In the data rows, the value 128 means zero.
Every row has a hidden score. In each pair, how much higher is the second row's than the first's? 20 means about the same, 40 much higher and 0 much lower. The score is a weighted sum of the row's numbers plus the product of two more (or one squared), each taken from its middle value.
c(102, 141, 118, 77, 142, 169, 112, 109, 158, 153, 178, 124, 165, 148, 107,
  122)
c(105, 106, 86, 106, 100, 156, 35, 104, 188, 73, 126, 182, 127, 103, 55,
  67) ~ 11
c(135, 140, 186, 134, 154, 115, 154, 135, 91, 180, 132, 104, 140, 188, 141,
  172)
c(116, 80, 149, 136, 185, 144, 156, 104, 108, 106, 120, 127, 206, 83, 125,
  128) ~ 12
c(171, 52, 76, 79, 63, 147, 170, 105, 194, 171, 68, 63, 113, 159, 102,
  194)
c(109, 91, 109, 136, 163, 150, 145, 121, 120, 129, 113, 120, 210, 114, 136,
  116) ~ 16
c(121, 140, 96, 92, 137, 78, 147, 150, 132, 117, 121, 101, 144, 80, 154,
  135)
c(148, 104, 108, 96, 122, 176, 127, 113, 136, 145, 148, 106, 122, 128, 140,
  126) ~ 18
c(147, 92, 145, 150, 135, 176, 123, 138, 84, 140, 116, 152, 105, 132, 145,
  100)
c(72, 142, 140, 142, 117, 93, 150, 148, 133, 76, 98, 133, 135, 95, 114,
  147) ~ 19
c(126, 127, 136, 88, 166, 134, 129, 122, 141, 130, 136, 123, 174, 168, 119,
  112)
c(89, 150, 163, 152, 87, 118, 161, 142, 193, 144, 127, 98, 95, 155, 74,
  200) ~ 13
c(154, 133, 233, 143, 79, 173, 68, 144, 133, 66, 175, 162, 76, 148, 146,
  98)
c(122, 158, 83, 88, 97, 81, 110, 112, 164, 127, 132, 119, 158, 102, 140,
  134) ~ 16
c(110, 149, 154, 160, 164, 131, 163, 146, 108, 188, 124, 89, 131, 171, 113,
  153)
c(89, 115, 147, 117, 113, 112, 132, 132, 134, 53, 97, 143, 180, 125, 98,
  149) ~ 9
c(160, 143, 154, 127, 193, 135, 114, 134, 80, 160, 166, 126, 117, 118, 165,
  110)
c(131, 110, 152, 112, 152, 136, 154, 113, 120, 117, 145, 105, 178, 139, 167,
  147) ~ 26
c(96, 112, 96, 162, 121, 135, 147, 140, 145, 148, 140, 157, 120, 136, 118,
  124)
c(124, 136, 131, 153, 115, 123, 154, 151, 131, 148, 76, 108, 102, 141, 85,
  156) ~ 22
c(77, 133, 118, 153, 100, 115, 136, 118, 150, 113, 106, 153, 130, 106, 90,
  124)
c(115, 133, 166, 148, 78, 129, 136, 125, 133, 97, 158, 129, 81, 140, 170,
  127) ~ 24
c(147, 131, 183, 89, 130, 176, 81, 129, 99, 118, 170, 101, 113, 158, 129,
  116)
c(63, 143, 138, 161, 129, 56, 132, 128, 134, 82, 97, 158, 161, 130, 49,
  137) ~ 34
c(167, 106, 151, 152, 104, 103, 155, 125, 120, 137, 28, 166, 62, 216, 79,
  101)
c(135, 147, 106, 118, 136, 80, 154, 122, 106, 136, 127, 102, 118, 101, 187,
  166) ~ 15
c(124, 114, 159, 123, 156, 158, 137, 102, 126, 135, 160, 104, 172, 139, 155,
  132)
c(127, 145, 188, 184, 77, 138, 143, 121, 126, 138, 172, 109, 79, 139, 152,
  148) ~ 24
c(128, 115, 141, 169, 109, 156, 123, 145, 142, 136, 54, 155, 87, 145, 91,
  106)
c(110, 122, 92, 109, 147, 154, 130, 107, 126, 179, 143, 154, 138, 135, 113,
  119) ~ 29
c(178, 129, 91, 131, 112, 108, 138, 167, 82, 123, 82, 156, 98, 86, 158,
  114)
c(144, 136, 196, 130, 88, 135, 99, 126, 111, 85, 122, 116, 71, 144, 175,
  125) ~ 23
c(151, 126, 79, 140, 148, 103, 146, 158, 115, 139, 97, 141, 133, 102, 155,
  147)
c(169, 130, 191, 171, 84, 156, 107, 143, 116, 116, 137, 118, 68, 183, 156,
  122) ~ 27
c(80, 111, 100, 80, 58, 116, 92, 90, 205, 87, 130, 120, 141, 110, 67,
  128)
c(121, 104, 133, 173, 104, 133, 154, 149, 123, 99, 78, 180, 88, 122, 156,
  114) ~ 16
c(171, 136, 80, 110, 133, 91, 113, 142, 127, 141, 86, 157, 104, 87, 127,
  117)
c(121, 131, 117, 172, 90, 119, 144, 146, 139, 159, 80, 118, 90, 141, 78,
  120) ~ 34
c(114, 97, 150, 110, 94, 155, 84, 116, 141, 112, 94, 131, 97, 179, 50,
  97)
c(94, 124, 106, 109, 133, 131, 108, 103, 148, 109, 102, 184, 140, 105, 106,
  89) ~ 21
c(99, 76, 107, 108, 185, 131, 142, 113, 79, 106, 143, 100, 220, 108, 136,
  120)
c(87, 114, 103, 123, 157, 182, 143, 117, 125, 164, 161, 144, 147, 124, 81,
  116) ~ 11
c(108, 156, 170, 131, 156, 125, 144, 144, 111, 175, 144, 82, 144, 161, 126,
  164)
c(137, 123, 170, 158, 101, 116, 126, 134, 126, 85, 122, 129, 72, 149, 151,
  130) ~ 17
c(76, 131, 101, 105, 125, 151, 86, 88, 142, 135, 129, 170, 137, 98, 93,
  84)
c(146, 155, 95, 168, 120, 92, 151, 165, 125, 159, 146, 140, 70, 123, 126,
  154) ~ 11
c(159, 110, 135, 96, 165, 105, 117, 108, 103, 109, 71, 116, 192, 155, 84,
  101)
c(164, 109, 113, 74, 97, 148, 136, 95, 167, 125, 135, 75, 128, 166, 119,
  164) ~ 13
c(127, 128, 162, 151, 75, 122, 125, 123, 129, 76, 148, 127, 80, 116, 178,
  114)
c(153, 155, 111, 76, 123, 112, 109, 149, 119, 111, 150, 112, 128, 118, 177,
  146) ~ 10
c(140, 113, 135, 120, 228, 109, 86, 109, 55, 84, 96, 190, 168, 106, 117,
  63)
c(129, 133, 158, 163, 142, 114, 169, 140, 116, 162, 105, 104, 139, 208, 109,
  166) ~ 28
c(175, 177, 129, 76, 88, 102, 98, 160, 115, 100, 150, 119, 108, 155, 159,
  133)
c(144, 156, 117, 81, 129, 87, 122, 124, 121, 124, 173, 105, 122, 113, 188,
  165) ~ 18
c(167, 137, 160, 89, 133, 193, 72, 125, 135, 147, 208, 118, 130, 175, 132,
  116)
c(154, 136, 110, 85, 120, 117, 114, 150, 104, 104, 124, 127, 136, 96, 174,
  129) ~ 8
c(116, 109, 161, 141, 156, 164, 150, 106, 108, 116, 138, 104, 157, 134, 149,
  125)
c(111, 144, 155, 112, 133, 190, 113, 134, 125, 201, 182, 110, 88, 173, 117,
  137) ~ 19
c(97, 129, 137, 118, 150, 180, 120, 126, 144, 169, 177, 121, 136, 159, 121,
  119)
c(116, 125, 68, 128, 139, 94, 174, 142, 106, 120, 93, 112, 141, 88, 163,
  143) ~ 28
c(135, 117, 137, 90, 92, 152, 59, 131, 163, 117, 143, 206, 101, 123, 86,
  56)
c(69, 148, 118, 131, 104, 159, 78, 105, 156, 116, 169, 172, 142, 88, 117,
  97) ~ 18
c(142, 104, 162, 157, 85, 172, 119, 124, 89, 99, 113, 146, 91, 127, 141,
  102)
c(119, 135, 133, 161, 150, 172, 160, 139, 115, 195, 151, 102, 88, 183, 133,
  142) ~ 21
c(157, 164, 86, 130, 132, 112, 133, 160, 135, 172, 148, 129, 102, 105, 146,
  149)
c(121, 121, 194, 170, 95, 147, 146, 119, 106, 113, 146, 114, 86, 110, 179,
  124) ~ 28
c(90, 126, 119, 167, 157, 147, 178, 121, 120, 173, 162, 90, 122, 131, 155,
  180)
c(149, 132, 114, 138, 125, 95, 141, 150, 100, 129, 123, 130, 132, 113, 158,
  145) ~ 16
c(175, 153, 108, 111, 148, 105, 111, 127, 138, 132, 133, 134, 137, 109, 133,
  127)
c(62, 166, 170, 167, 103, 104, 160, 122, 150, 135, 152, 104, 122, 93, 136,
  149) ~ 27
c(157, 124, 122, 96, 187, 125, 114, 101, 87, 138, 79, 167, 167, 130, 90,
  100)
c(93, 116, 103, 172, 159, 147, 183, 131, 91, 207, 136, 107, 87, 148, 144,
  129) ~ 32
c(125, 151, 103, 148, 174, 117, 125, 128, 125, 138, 151, 168, 142, 108, 121,
  88)
c(115, 126, 133, 85, 175, 135, 136, 118, 145, 143, 139, 123, 187, 172, 119,
  116) ~ 22
c(143, 148, 87, 155, 127, 98, 156, 163, 117, 139, 123, 141, 105, 129, 135,
  166)
c(102, 124, 153, 122, 112, 130, 128, 135, 149, 74, 128, 138, 138, 124, 112,
  117) ~ 18
c(142, 107, 127, 111, 160, 154, 126, 112, 121, 118, 150, 123, 179, 105, 160,
  110)
c(127, 126, 144, 185, 160, 136, 184, 125, 79, 169, 127, 112, 121, 144, 153,
  144) ~ 28
c(131, 134, 170, 141, 186, 80, 92, 136, 100, 116, 119, 188, 168, 140, 109,
  73)
c(106, 119, 135, 121, 106, 143, 72, 99, 142, 84, 137, 189, 154, 85, 128,
  74) ~ 29
c(78, 153, 159, 149, 114, 56, 135, 127, 145, 94, 119, 124, 137, 155, 67,
  149)
c(123, 130, 123, 70, 162, 144, 123, 122, 149, 133, 157, 119, 187, 162, 112,
  116) ~ 13
c(118, 143, 167, 117, 146, 118, 160, 112, 139, 160, 190, 79, 148, 146, 156,
  199)
c(129, 97, 120, 126, 162, 158, 166, 130, 125, 147, 143, 121, 152, 124, 136,
  120) ~ 19
c(128, 127, 118, 149, 83, 113, 79, 128, 134, 116, 84, 153, 76, 178, 47,
  89)
c(69, 126, 145, 131, 135, 169, 127, 97, 128, 137, 170, 82, 145, 125, 120,
  150) ~ 14
c(108, 122, 86, 139, 139, 81, 189, 142, 113, 90, 105, 106, 139, 59, 191,
  154)
c(75, 148, 128, 198, 114, 95, 169, 153, 139, 153, 92, 138, 120, 103, 93,
  140) ~ 21
c(176, 28, 93, 103, 99, 160, 178, 79, 138, 124, 97, 91, 130, 108, 130,
  148)
c(131, 150, 147, 154, 185, 125, 117, 131, 104, 140, 150, 155, 131, 89, 160,
  93) ~ 13
c(149, 121, 155, 114, 151, 140, 121, 102, 114, 83, 122, 93, 198, 138, 157,
  134)
c(143, 185, 106, 79, 114, 117, 98, 145, 158, 138, 200, 109, 123, 130, 167,
  159) ~ 18
c(128, 123, 108, 153, 147, 146, 141, 133, 131, 192, 136, 170, 66, 154, 112,
  132)
c(204, 140, 128, 87, 128, 104, 62, 128, 132, 104, 112, 152, 126, 145, 139,
  114) ~ 17
c(138, 132, 149, 98, 153, 166, 122, 138, 137, 186, 148, 109, 106, 151, 134,
  136)
c(127, 148, 78, 119, 131, 92, 146, 150, 124, 151, 131, 104, 150, 106, 141,
  146) ~ 32
c(133, 166, 120, 76, 119, 134, 103, 111, 123, 154, 146, 129, 118, 159, 96,
  140)
c(151, 161, 99, 162, 111, 85, 168, 172, 133, 171, 144, 130, 93, 116, 110,
  176) ~ 12
c(107, 115, 144, 178, 73, 124, 156, 124, 136, 109, 134, 146, 93, 107, 168,
  121)
c(105, 131, 165, 174, 72, 141, 146, 114, 144, 131, 160, 107, 84, 122, 169,
  134) ~ 20
c(103, 119, 135, 105, 162, 152, 132, 128, 146, 146, 150, 123, 191, 122, 109,
  126)
c(133, 162, 94, 129, 79, 127, 98, 143, 139, 113, 192, 116, 89, 79, 160,
  134) ~ 21
c(69, 140, 19, 130, 123, 125, 96, 124, 160, 165, 161, 118, 138, 69, 128,
  124)
c(135, 135, 152, 152, 168, 128, 185, 150, 88, 160, 109, 92, 139, 158, 128,
  153) ~ 11
c(69, 156, 105, 169, 86, 176, 95, 143, 133, 102, 152, 177, 98, 71, 147,
  112)
c(125, 91, 165, 163, 108, 143, 130, 119, 92, 77, 95, 142, 90, 110, 180,
  94) ~ 22
c(177, 148, 89, 127, 152, 83, 133, 123, 136, 142, 68, 149, 134, 121, 90,
  128)
c(155, 63, 89, 120, 73, 161, 165, 83, 174, 132, 91, 63, 103, 107, 143,
  164) ~ 26
c(133, 90, 112, 136, 179, 158, 125, 127, 123, 114, 104, 150, 201, 125, 120,
  95)
c(125, 143, 63, 126, 112, 74, 171, 171, 121, 105, 96, 112, 139, 68, 132,
  162) ~ 30
c(87, 127, 155, 229, 65, 115, 146, 149, 134, 130, 83, 162, 90, 161, 86,
  124)
c(189, 80, 121, 93, 92, 142, 143, 79, 139, 70, 97, 73, 136, 131, 141,
  139) ~ 17
c(132, 130, 181, 110, 147, 104, 96, 144, 142, 80, 126, 138, 170, 134, 105,
  128)
c(173, 85, 146, 101, 187, 144, 123, 101, 112, 150, 139, 91, 155, 119, 157,
  110) ~ 30
c(176, 139, 130, 146, 114, 90, 127, 146, 97, 125, 135, 112, 116, 113, 170,
  152)
c(131, 82, 162, 129, 150, 164, 141, 104, 85, 117, 134, 109, 131, 135, 143,
  101) ~ 24
c(169, 150, 128, 109, 143, 65, 124, 131, 91, 115, 139, 105, 129, 134, 185,
  137)
c(142, 55, 133, 146, 194, 153, 168, 101, 71, 123, 76, 125, 171, 119, 133,
  106) ~ 22
c(89, 147, 146, 76, 83, 157, 89, 118, 188, 99, 194, 133, 116, 104, 128,
  144)
c(78, 147, 114, 95, 95, 149, 70, 98, 176, 124, 168, 170, 138, 121, 98,
  103) ~ 33
c(94, 125, 170, 175, 120, 71, 125, 164, 105, 70, 81, 123, 148, 135, 95,
  132)
c(159, 171, 123, 113, 148, 94, 149, 128, 88, 154, 167, 111, 117, 110, 199,
  147) ~ 17
c(125, 129, 198, 161, 96, 136, 138, 119, 114, 97, 132, 111, 83, 138, 170,
  131)
c(97, 110, 171, 196, 82, 165, 131, 115, 111, 81, 164, 150, 99, 81, 163,
  92) ~ 24
c(126, 109, 145, 198, 162, 99, 201, 152, 101, 167, 78, 124, 144, 168, 136,
  177)
c(147, 178, 110, 105, 115, 110, 113, 158, 140, 166, 196, 120, 117, 119, 155,
  172) ~ 13
c(179, 79, 78, 75, 93, 156, 153, 98, 165, 166, 109, 91, 102, 140, 85,
  175)
c(110, 139, 112, 134, 104, 163, 105, 109, 136, 104, 141, 204, 104, 103, 101,
  94) ~ 28
c(113, 132, 195, 124, 75, 103, 126, 138, 159, 135, 110, 100, 115, 173, 91,
  173)
c(170, 143, 144, 102, 115, 104, 113, 135, 135, 124, 154, 139, 114, 124, 149,
  136) ~ 21
c(188, 140, 126, 156, 100, 100, 120, 170, 97, 114, 101, 139, 81, 119, 134,
  144)
c(148, 138, 116, 101, 141, 85, 114, 142, 106, 111, 119, 125, 153, 108, 148,
  133) ~ 25
c(119, 122, 155, 127, 131, 200, 134, 109, 112, 180, 181, 110, 94, 172, 108,
  140)
c(41, 160, 142, 164, 123, 100, 122, 148, 135, 133, 148, 150, 148, 128, 88,
  137) ~ 18
c(129, 123, 136, 132, 134, 165, 104, 112, 124, 131, 109, 162, 116, 139, 121,
  95)
c(118, 127, 148, 126, 113, 141, 100, 124, 128, 93, 127, 183, 131, 98, 131,
  92) ~ 20
c(93, 126, 175, 150, 96, 108, 139, 133, 154, 64, 93, 72, 148, 123, 116,
  191)
c(124, 98, 135, 93, 109, 140, 72, 106, 159, 59, 93, 137, 148, 131, 78,
  130) ~ 11
c(166, 137, 100, 155, 128, 98, 153, 158, 102, 127, 94, 151, 109, 138, 140,
  152)
c(87, 134, 180, 101, 123, 121, 129, 124, 156, 43, 115, 80, 171, 94, 160,
  176) ~ 11
c(106, 127, 128, 109, 149, 171, 105, 112, 153, 134, 202, 118, 188, 146, 112,
  126)
c(129, 140, 133, 169, 83, 133, 121, 140, 137, 148, 97, 124, 82, 157, 84,
  112) ~ 25
c(136, 120, 144, 155, 169, 133, 181, 140, 84, 147, 108, 95, 133, 133, 137,
  144)
c(72, 170, 125, 172, 146, 114, 133, 149, 121, 150, 177, 153, 125, 148, 120,
  120) ~ 21
c(139, 143, 145, 171, 190, 128, 123, 141, 103, 155, 164, 156, 118, 103, 153,
  98)
c(202, 44, 86, 67, 76, 168, 165, 76, 169, 176, 119, 57, 110, 155, 120,
  188) ~ 28
c(144, 135, 141, 155, 178, 131, 191, 127, 73, 148, 144, 101, 131, 150, 169,
  174)
c(107, 80, 161, 186, 97, 149, 156, 135, 105, 97, 85, 130, 108, 57, 193,
  105) ~ 17
c(150, 105, 60, 116, 79, 193, 131, 89, 196, 163, 148, 88, 80, 117, 126,
  169)
c(124, 138, 160, 148, 62, 122, 127, 123, 143, 81, 161, 124, 76, 114, 174,
  124) ~ 25
c(122, 117, 119, 103, 142, 166, 120, 114, 134, 131, 170, 116, 181, 122, 150,
  117)
c(118, 109, 149, 112, 158, 181, 132, 133, 128, 152, 153, 122, 124, 163, 131,
  109) ~ 15
c(184, 57, 104, 91, 121, 180, 145, 72, 126, 116, 131, 91, 132, 115, 183,
  131)
c(86, 98, 115, 137, 129, 159, 151, 97, 143, 119, 133, 125, 145, 116, 115,
  134) ~ 19
c(136, 167, 113, 67, 126, 67, 106, 122, 150, 79, 119, 105, 164, 107, 146,
  130)
c(111, 140, 133, 180, 116, 106, 153, 151, 132, 128, 122, 154, 105, 132, 82,
  136) ~ 18
c(114, 105, 162, 118, 113, 151, 100, 95, 164, 82, 121, 133, 150, 147, 102,
  126)
c(76, 112, 128, 139, 104, 153, 153, 119, 148, 85, 137, 89, 142, 90, 160,
  181) ~ 17
c(159, 169, 201, 162, 58, 139, 107, 153, 127, 146, 141, 107, 59, 198, 147,
  146)
c(121, 185, 178, 94, 188, 102, 76, 133, 107, 153, 196, 140, 118, 170, 125,
  115) ~ 11
c(178, 106, 171, 82, 157, 161, 69, 125, 118, 122, 161, 99, 149, 161, 116,
  109)
c(99, 139, 169, 119, 125, 66, 107, 131, 128, 86, 81, 109, 132, 191, 91,
  135) ~ 39
c(104, 95, 150, 136, 146, 197, 148, 113, 89, 146, 161, 124, 114, 128, 119,
  104)
c(121, 102, 136, 121, 168, 173, 141, 126, 127, 144, 162, 116, 148, 145, 145,
  111) ~ 18
c(158, 172, 74, 103, 96, 74, 112, 119, 145, 156, 111, 120, 105, 112, 83,
  98)
c(117, 121, 130, 87, 106, 139, 70, 113, 158, 104, 127, 200, 134, 116, 99,
  77) ~ 14
c(95, 73, 110, 150, 189, 149, 150, 116, 120, 108, 124, 128, 225, 73, 114,
  132)
c(78, 118, 138, 162, 122, 58, 138, 122, 138, 67, 65, 146, 148, 140, 68,
  155) ~ 33
c(183, 135, 138, 112, 197, 123, 108, 143, 78, 137, 116, 145, 150, 119, 121,
  103)
c(115, 118, 148, 129, 139, 180, 133, 127, 121, 142, 135, 112, 98, 161, 142,
  122) ~ 27
c(158, 148, 96, 97, 129, 122, 99, 137, 138, 135, 131, 140, 110, 95, 144,
  115)
c(115, 123, 149, 122, 148, 178, 132, 129, 127, 170, 152, 113, 108, 154, 141,
  129) ~ 24
c(102, 100, 123, 137, 160, 181, 152, 128, 113, 147, 143, 116, 117, 121, 96,
  107)
c(111, 122, 138, 174, 79, 146, 93, 120, 159, 133, 89, 146, 90, 130, 84,
  95) ~ 24
c(117, 128, 104, 108, 173, 169, 121, 127, 136, 192, 143, 165, 132, 137, 109,
  120)
c(135, 141, 221, 109, 132, 123, 117, 130, 113, 133, 115, 71, 168, 201, 122,
  174) ~ 20
c(145, 117, 132, 119, 142, 152, 128, 146, 119, 171, 127, 136, 94, 129, 138,
  129)
c(142, 132, 217, 169, 59, 120, 134, 128, 112, 96, 100, 116, 86, 124, 171,
  130) ~ 31
c(134, 134, 127, 144, 119, 134, 103, 115, 144, 116, 120, 200, 117, 140, 81,
  83)
c(154, 147, 91, 105, 142, 81, 134, 120, 142, 117, 84, 114, 165, 90, 112,
  138) ~ 16
c(131, 117, 126, 174, 96, 130, 114, 139, 133, 129, 94, 149, 97, 112, 89,
  88)
c(91, 116, 165, 103, 158, 135, 121, 91, 129, 157, 190, 87, 194, 138, 147,
  159) ~ 21
c(136, 107, 133, 181, 104, 147, 123, 143, 109, 123, 110, 128, 96, 123, 118,
  98)
c(136, 122, 135, 150, 73, 123, 100, 143, 139, 131, 70, 150, 78, 150, 79,
  80) ~ 22
c(104, 119, 133, 71, 178, 152, 120, 101, 151, 128, 138, 129, 179, 166, 81,
  113)
c(120, 141, 106, 142, 137, 130, 134, 141, 134, 160, 165, 152, 131, 108, 130,
  116) ~ 22
c(130, 149, 110, 94, 141, 77, 126, 141, 135, 114, 148, 94, 147, 105, 130,
  131)
c(78, 133, 103, 141, 113, 154, 121, 138, 115, 111, 160, 184, 131, 93, 133,
  101) ~ 21
c(106, 153, 137, 110, 196, 113, 78, 144, 97, 73, 173, 167, 159, 91, 155,
  76)
c(130, 146, 74, 146, 150, 100, 135, 153, 135, 160, 130, 110, 146, 122, 143,
  166) ~ 31
c(164, 168, 99, 111, 129, 93, 118, 132, 154, 137, 111, 123, 142, 117, 126,
  154)
c(178, 51, 83, 108, 77, 166, 185, 92, 170, 159, 89, 47, 86, 113, 153,
  175) ~ 31
c(122, 131, 120, 179, 121, 114, 138, 150, 114, 140, 110, 145, 90, 141, 90,
  107)
c(128, 133, 100, 87, 146, 80, 136, 140, 113, 111, 108, 107, 148, 73, 168,
  137) ~ 16
c(114, 75, 133, 132, 87, 175, 116, 129, 125, 75, 93, 167, 161, 86, 126,
  96)
c(126, 100, 186, 135, 138, 84, 104, 134, 129, 61, 91, 131, 163, 161, 100,
  135) ~ 18
c(120, 109, 149, 146, 89, 104, 143, 146, 138, 132, 77, 150, 103, 149, 61,
  143)
c(195, 134, 132, 97, 132, 77, 92, 165, 81, 80, 101, 147, 120, 118, 181,
  116) ~ 14
c(195, 42, 98, 69, 80, 174, 161, 66, 166, 132, 115, 60, 129, 156, 127,
  178)
c(166, 132, 218, 72, 150, 157, 59, 132, 93, 107, 169, 97, 106, 171, 127,
  122) ~ 4
c(180, 124, 117, 75, 118, 126, 66, 139, 108, 101, 123, 158, 136, 93, 146,
  103)
c(153, 151, 81, 104, 130, 123, 123, 153, 116, 158, 138, 128, 113, 100, 149,
  133) ~ 24
c(122, 168, 125, 167, 166, 123, 142, 119, 115, 217, 175, 144, 74, 162, 90,
  138)
c(102, 142, 125, 97, 151, 180, 117, 118, 154, 166, 181, 125, 139, 168, 120,
  114) ~ 21
c(128, 146, 84, 87, 123, 109, 123, 140, 140, 132, 156, 109, 146, 90, 144,
  130)
c(153, 116, 128, 87, 166, 144, 129, 131, 130, 128, 146, 119, 182, 134, 143,
  114) ~ 18
c(139, 127, 128, 87, 157, 164, 109, 127, 147, 135, 188, 106, 166, 133, 135,
  119)
c(136, 79, 147, 152, 138, 172, 150, 147, 77, 134, 94, 145, 88, 155, 135,
  110) ~ 21
c(143, 140, 132, 97, 147, 124, 117, 127, 121, 153, 103, 144, 157, 187, 44,
  131)
c(136, 154, 71, 104, 109, 82, 145, 154, 148, 132, 94, 106, 145, 86, 121,
  151) ~ 24
c(145, 169, 112, 75, 132, 96, 105, 140, 152, 106, 118, 111, 148, 108, 140,
  151)
c(131, 165, 103, 71, 117, 103, 110, 145, 137, 105, 166, 108, 145, 94, 169,
  154) ~ 21
c(148, 127, 127, 111, 170, 77, 133, 151, 124, 107, 124, 113, 144, 98, 150,
  129)
c(131, 131, 124, 185, 72, 129, 120, 149, 150, 153, 92, 130, 86, 137, 95,
  109) ~ 30
c(112, 109, 103, 114, 128, 162, 122, 118, 136, 138, 186, 129, 176, 93, 158,
  107)
c(136, 113, 146, 139, 172, 171, 171, 104, 107, 158, 147, 95, 133, 137, 164,
  130) ~ 18
c(91, 96, 118, 97, 173, 129, 134, 117, 90, 136, 132, 97, 208, 133, 146,
  137)
c(152, 148, 91, 143, 151, 86, 170, 143, 117, 149, 103, 123, 116, 107, 155,
  179) ~ 12
c(123, 134, 140, 117, 161, 114, 141, 99, 141, 160, 136, 114, 174, 189, 96,
  143)
c(149, 139, 135, 125, 129, 90, 140, 137, 110, 98, 132, 126, 129, 91, 163,
  159) ~ 5
c(86, 112, 151, 169, 125, 67, 127, 152, 115, 63, 74, 143, 154, 126, 90,
  132)
c(125, 119, 138, 99, 148, 142, 134, 132, 136, 147, 144, 119, 191, 145, 138,
  137) ~ 14
c(163, 149, 129, 122, 114, 82, 126, 145, 105, 130, 119, 125, 145, 140, 160,
  160)
c(139, 148, 85, 100, 136, 90, 137, 135, 141, 122, 83, 113, 160, 96, 130,
  137) ~ 22
c(130, 136, 147, 97, 154, 140, 136, 134, 141, 145, 135, 112, 163, 157, 120,
  127)
c(140, 111, 130, 187, 85, 148, 122, 136, 130, 139, 84, 130, 86, 121, 118,
  106) ~ 25
c(156, 156, 62, 142, 128, 93, 132, 152, 113, 177, 137, 143, 68, 93, 141,
  117)
c(116, 132, 130, 122, 85, 113, 113, 108, 185, 116, 92, 124, 117, 178, 61,
  179) ~ 17
c(94, 140, 103, 159, 92, 99, 163, 132, 138, 151, 111, 115, 108, 142, 81,
  145)
c(141, 104, 101, 127, 150, 130, 152, 141, 118, 128, 128, 148, 151, 113, 114,
  118) ~ 2
c(113, 144, 142, 144, 110, 122, 151, 142, 144, 132, 89, 89, 107, 143, 86,
  160)
c(140, 89, 181, 150, 152, 182, 107, 111, 84, 126, 112, 126, 110, 142, 135,
  89) ~ 13
c(149, 119, 172, 157, 84, 153, 106, 120, 130, 77, 140, 123, 95, 101, 209,
  102)
c(44, 131, 140, 152, 146, 75, 131, 124, 128, 109, 114, 166, 170, 108, 57,
  117) ~ 21
c(132, 112, 120, 91, 166, 158, 122, 123, 134, 141, 156, 115, 169, 130, 131,
  113)
c(153, 81, 134, 107, 193, 139, 117, 118, 109, 141, 107, 128, 176, 154, 107,
  88) ~ 24
c(128, 141, 165, 154, 117, 107, 121, 140, 107, 55, 75, 87, 140, 157, 133,
  148)
c(129, 156, 110, 109, 98, 71, 109, 118, 156, 154, 159, 84, 144, 125, 150,
  149) ~ 22
c(135, 162, 158, 142, 179, 117, 176, 118, 118, 199, 121, 94, 136, 190, 84,
  143)
c(132, 112, 167, 143, 113, 162, 112, 114, 119, 79, 124, 131, 93, 122, 191,
  103) ~ 12
c(156, 55, 130, 151, 184, 148, 148, 134, 86, 119, 67, 136, 157, 143, 139,
  94)
c(76, 111, 121, 199, 120, 132, 171, 116, 128, 153, 124, 118, 99, 88, 150,
  133) ~ 28
c(117, 102, 147, 133, 160, 181, 151, 119, 115, 148, 135, 105, 117, 157, 151,
  128)
c(109, 138, 95, 123, 125, 123, 138, 114, 152, 174, 148, 156, 100, 160, 92,
  138) ~ 27
c(127, 154, 103, 112, 146, 132, 111, 105, 108, 143, 153, 155, 147, 126, 117,
  110)
c(167, 193, 105, 77, 119, 106, 89, 118, 157, 109, 155, 125, 118, 122, 132,
  137) ~ 11
c(139, 108, 174, 161, 147, 122, 149, 130, 81, 124, 96, 115, 148, 183, 145,
  138)
c(128, 108, 164, 126, 162, 159, 148, 92, 115, 128, 159, 95, 171, 137, 156,
  133) ~ 18
c(84, 147, 121, 132, 119, 142, 114, 131, 132, 127, 163, 169, 119, 99, 119,
  117)
c(91, 123, 161, 133, 110, 130, 121, 122, 136, 59, 128, 94, 163, 107, 149,
  165) ~ 15
c(143, 135, 94, 130, 147, 87, 151, 150, 116, 140, 111, 125, 139, 98, 164,
  152)
c(123, 114, 151, 189, 78, 143, 135, 130, 97, 88, 141, 175, 93, 114, 165,
  111) ~ 32
c(102, 149, 75, 100, 95, 128, 98, 143, 137, 156, 164, 126, 135, 111, 130,
  130)
c(182, 148, 126, 129, 104, 98, 132, 158, 98, 138, 140, 136, 109, 112, 158,
  142) ~ 15
c(117, 89, 159, 123, 175, 129, 163, 100, 114, 105, 131, 118, 197, 126, 163,
  129)
c(180, 136, 121, 67, 151, 116, 73, 156, 120, 88, 136, 143, 126, 119, 169,
  107) ~ 7
c(118, 140, 61, 136, 134, 135, 126, 146, 106, 160, 137, 135, 103, 81, 140,
  136)
c(126, 106, 140, 89, 172, 127, 119, 108, 138, 123, 129, 107, 187, 168, 119,
  116) ~ 21
c(75, 135, 164, 143, 115, 62, 119, 146, 136, 54, 100, 128, 151, 134, 94,
  159)
c(187, 94, 134, 53, 95, 126, 130, 98, 133, 96, 104, 78, 134, 166, 131,
  142) ~ 23
